In the rows, zero is written as 128.
Each named move below is a turn or a mirror, shown by a few rows before and after it. Which moves, in which order, take the first row of each later pair to the second? The first pair is answered.
Tib (before |-> after):
[105  97 155 111 119  98 157 116 145 103 100 166 110 107 125 137 132 128
 174 138 167 158 138 134 126 122 140 103  80 127 109 117 115 144 100 147
  81 119] |-> [131 110 150 128 117 102 170 139 133  87 101 188 107 111 128 109 148 153
 164 105 167 155 149 145 121 141 104 131  90 123 110 150 130 137 101 136
 112 147]
[142 129 150 128 117 155 147 120 161 122 144 172 148 115 126 103 120 159
 142  90 161 142 152 132 114 121 105 136 109 113 140 138 128 141 123 176
 116 121] |-> [124 121 151 116 118 152 137 102 167 130 146 157 152 111 127 120 111 139
 150 112 160 143 148 126 120 106 134 119 104 116 139 116 118 144 123 180
  95 104]
[127 153 129 112 154 151 146 118 123 112 102 157 120 119 137  85 137 123
 138 133 121 125 164 132 112 129 133 155 116 159 139 148 127 120 112 153
 131 150] |-> [109 144 134 102 155 148 138 103 130 122 104 142 122 116 135 101 122 107
 143 156 118 128 155 126 116 116 162 136 109 162 134 127 117 125 111 159
 109 132]
[159 124  84 218 105 126 135 161  72 110  91 151 107 151 130 127 163 191
  98 102 136 115 101 160 142 126 110  99 114 112  90 132 166 104 121  89
 105 130] |-> [122 107  92 197 109 115 115 128  89 132  90 120 111 145 122 164 138 154
 111 150 134 118  88 149 152  96 164  59 102 116  87  88 141 114 119 103
  57  93]
kog (before |-> after):
[113  99 117 121 121 139 131 133 102 130  83 116 123 135 159 130 149 145
 129 118 132 122 121 132 139 124 149 120 138 118 135 132 141 129 116 103
  92 121] |-> [117  98 120 121 118 137 130 135 107 135  86 117 125 137 157 129 151 149
 127 110 135 123 119 133 139 126 141 119 139 112 135 132 141 135 114 106
  92 119]
[117 102 129 106 117 152 190 135 133 150 135 134 115 141 169 162 144 148
 148  91 147 120 153 134 121 134 120 123 118 101 145 125 123 141 151 187
 118 142] |-> [136 110 106 149  95  96 159 124 101 146 125 133 127 140 156 172 111 146
 143 156 146 153 106 127 145 140 164  96 107 108 101 105 121 132 165 153
 106 136]
[155 142 152 126 123 115 115 133 124 128 143 133 142 156 100 126 126  77
 121 113 125 141  99 108 160  75 159  70 153 100 166 125 126 117 168 127
 140 145] |-> [141 142 158 105 135 140 125 137 125 124 139 129 141 154 106 125 133  68
 123 102 121 131 119 113 150  71 156  81 154 108 182 131 127 117 164 142
 149 148]
[101  73 177 110 141  92 168 130 115  76  38 167  83 103 151 105 141 158
 115  91 187 127 134 133 152 126 142 155  97 119 136 141 166 154  87 100
  97 143] |-> [115  75 173 129 130  71 156 126 106  77  43 169  87 106 145 109 129 167
 109 106 190 138 117 129 159 132 151 144  92 115 122 135 164 151  92  87
  88 141]
losad (before |-> after):
[100 155 159 122 147 157  96 145 132 160 151 102 102 153 147 138 153 108
 139 120 130 100 131 112  83 147 126 137 131 125 134 145 124 135 103 117
 176 139] |-> [130 143 168 142 132 128  89 138 162 171 176 121 105 154 136 143 140 137
 135 114 152 114 109 108  86 152 108 125 125 105 124 139 113 143 109 125
 154 132]
[151  97 130 119 134  90 112 115 133 146 127 152 120 140 123 149 100 143
 125 159 168 176  94  86 172  77 129 100  73 118 143  78 128 144 137 134
 111 146] |-> [104 116 109  88 164 146 126 133  77 128  81 118 110 139 141 136 132  94
 125 169 124 148 133 104 161  75 157 130  88 152 159  91 156 126 133 118
 163 163]
[133 137 116 159 151 152 131 140 107 101 131 148 133 146 119 100 152 111
 146  80 136 149 216 119 125 106 146 163 125 113 132 115 151 137 127 128
 142 152] |-> [158 129 124 173 135 123 123 134 133 110 152 165 140 147 110 106 140 135
 144  74 161 165 200 111 129 111 133 151 120  94 124 111 139 146 130 135
 122 142]
[130  90 128 126 135 122 133 132 139 132 106 125 117 129 144 143 155 154
 133 101 166 132 132 126 135 113 139 109 112 104 137 126 131 143 124 131
  81 114] |-> [110  98 119 113 147 148 140 140 115 123  86 109 109 130 152 137 171 136
 133 103 146 116 148 135 130 112 148 123 119 118 145 135 144 132 122 124
 106 124]

(two moves a pair)
[124 129 127 147 119 101 118 121  87 112 133 115 113 125 144 152 130 142
 131 162 119 162 109 113 122 126 147 128 112  92 111 149 163 104 106 118
 144 116] |-> [137 117 134 153 113 100 120 125 107 121 151 120 111 134 146 156 135 165
 124 130 131 155 105 115 121 130 126 128 118  75 119 153 157 112  99 123
 133 114]
kog, kog
[137 141 107 144 136 140 146 147  91 126 140 123 145 154 118 124  90 107
 108 134 116 135 128 128 105 134 131 162 136 144 140 147 138 113 149 132
 181 144] |-> [157 125 121 154 120 106 134 125 129 140 163 139 153 148 104 141  69 124
 114 141 144 159 106 113 113 125 128 135 122 126 127 125 115 129 148 146
 139 123]
losad, Tib
[133 137 138 123 105 100 107 152 161 154  99 128 134 152  89 119 118 119
 161 138 160 136 104 116 127 144 127 143  95 128 110 100  98  90 156 123
 123 152] |-> [117 144 138 107 122 126 125 162 150 140  83 129 131 149  97 106 131 107
 166 131 151 126 131 124 118 143 125 164  94 143 121 113 107  83 153 127
 149 163]
Tib, kog
[151 120 138 135 116 144 133 132 149 138 147 141 130 132 121 123 140 156
 121  87 137 122 131 130 111 142  82 135 138 118 143 139 124 136 123 134
 131 138] |-> [145 144 111 157 110 114 120 128  97 116 120 143 138 123 118 117 116 128
 121 161 122 147 115 129 128 144 137 128 126 147 106 124 134 118 141 106
 147 146]
kog, Tib
[119 137 108 123 121 175 147 140 110 115 122 109 114 133 132 117 142 122
 113 125 108 101 144 159 116 135 104 147 138 131 135 145 150 129 146 103
 155 159] |-> [127 115 111 145  98 127 116 108 136 140 141  94 120 136 120 153 115 125
 110 161 121 118  97 143 134 127 134 100 127 111 116 106 125 140 147 100
  99 125]
kog, Tib
[ 86 120 109 106 122 124 124 129 102 127  91  94  77 121 144 164 157 112
 134  95 118 125 161 132  90 145 136 111 144 140 147 116 158 109 148  87
  88 138] |-> [ 97 122 103 120 112 104 115 127  92 126  93  92  79 122 138 166 148 114
 133 113 120 135 147 132  98 150 146 104 140 142 135 110 158 105 151  75
  84 140]
kog, kog
[138 123 120 129 136 141 109 134 148 157 167  82 133 139 140 147 134 137
 112 116 120 101 113 112 135 129 134 114 157 125 156 115 123 124 110 128
 163 122] |-> [128 126 121 119 146 150 112 135 143 149 161  80 132 136 142 147 137 125
 114 122 116  98 125 113 132 127 141 120 154 134 162 117 124 123 113 133
 170 122]
kog, kog
[ 81 146 107 112 136 161 129 125  97 122 130 106 122 116 135 132 119  89
 134 143 109 129 143 136 111 135 150 132 145 167 123 129 149 121 130 124
 197 155] |-> [112 146  93 150 111 114 106 119  91 127 140 111 125 122 125 140  98 109
 123 167 116 149 103 130 125 147 161 110 142 159  94 115 147 117 139 102
 180 149]
kog, kog
[ 86 130 113 116 151 132 126 124  95 118  95 109 130 119 137 133 142  92
 136 166 117 121 136 125 137 120 171 137 122 149 128 117 140 122 132 118
 129 130] |-> [112  96 139 118 131 132 124 116 163 153 142 111 125 132 140 151 151 139
 127  95 141 105 129 113 132 118 115 124 134 104 153 117 119 147 119 144
  87 111]
kog, Tib
[132 156 122 159 133 119 128 129  97 114 150 131 142  76 114 143 135  94
 165 198 121 139 125 138 137 142 175 136 119 169 121 122 129 119 148 116
 147  99] |-> [159 148 139 156 132 151 152 153 129 116 173 153 134  86 125 121 168 142
 154 106 136 117 151 146 117 159  90 168 138 145 150 165 137 126 136 134
 167 118]
Tib, kog
[108 121 110 138 128 141 128 126  99 128  98  96 117 128 146 131 141 111
 118 140 101 109 134 133 125 112 146 129 135 126 116 130 143 133 128  91
 127 127] |-> [111 103 126 135 120 142 124 120 136 147 119  92 117 134 146 143 142 130
 117 109 115 101 129 126 123 107 127 118 138 104 133 125 129 146 123 106
 102 113]
kog, Tib
[152 130 126 111  97 130  64 127 159 168 154  69 152 161 117 149 144 147
 128  80  98 134  92 104 119 138 121 114 145 127 141 136 133 150 125 139
 138 126] |-> [129 133 129  83 116 160  78 132 156 160 145  63 152 154 122 144 155 127
 134  72  90 122 120 111 110 128 120 126 145 138 157 146 134 151 118 151
 153 130]
kog, kog
[143 121 117 170 137 102 133 132  84 108 111 149 122 129 108  94 105 136
 134 134 137 151 113 130 145 147 134 126 122 126 130 135 153 123 136 105
 131 152] |-> [ 88 109 137 120 160 133 137 111 110 123 108 116 121 123 114 117 105  93
 152 145 128 137 136 127 137 116 163 112 114 136 156 109 135 135 125 136
 109 125]
kog, Tib
[145 156 100 157 128 124 121 143  92  95 109 138 139 139 107  97 102 109
 129 171 120 141 118 139 134 133 168 154 125 145 123 138 149 102 159 109
 182 153] |-> [134 125 140 113 145 179 144 144 165 124 145 134 129 143 119 107 136 133
 134  75 133  96 156 136 107 121 101 162 139 110 180 154 131 127 133 161
 155 139]
Tib, kog
[142 134 154 110 155 105 148 137  98  93 124 170 113  88 120 119  90 119
 136 177 156 158 114 165 146 130 158 139 104 143  97 109  98 118 131 136
 103 106] |-> [128 118 177  74 170 144 165 136 133 107 142 168 111  91 128 121 108 126
 140 124 161 133 143 167 130 121 121 146 111 128 133 119  91 132 116 168
  95 100]
kog, Tib
[110 110 130 110 131 154 124 131 130 136 121  90 105 133 139 137 148 125
 124 105 107 101 139 127 120 105 136 124 145 120 158 131 139 129 113 127
 122 121] |-> [152 113 117 151 104 117 109 137 119 133 132 105 108 142 126 131 140 161
 110 103 113 119 106 126 132 128 122 117 150 105 131 140 147 121 122 104
 120 129]
kog, Tib
[121 119 113 136 126 114 129 129 134 123 129 105 115 133 115 130 126 154
 109 117 119 112 104 127 119 153 120 115 118 112 144 139 133 139 127 122
 141 130] |-> [113 117 116 125 133 128 136 132 133 121 126 102 116 132 119 129 131 147
 111 109 116 106 116 131 114 150 119 119 118 116 151 142 132 139 124 130
 149 132]
kog, kog
[115 138 105 118 154 170 146 129 109 139 146 105 135 157 131 126 141 134
 101 122 129  95 144 107 124 138 141 133 143 126 159 150 146 119 119 151
 156 132] |-> [112 145  95 126 154 154 137 124  92 136 135 104 139 154 128 130 129 121
 107 154 123 107 133 109 130 139 167 130 138 137 141 140 148 113 124 138
 157 130]
kog, kog
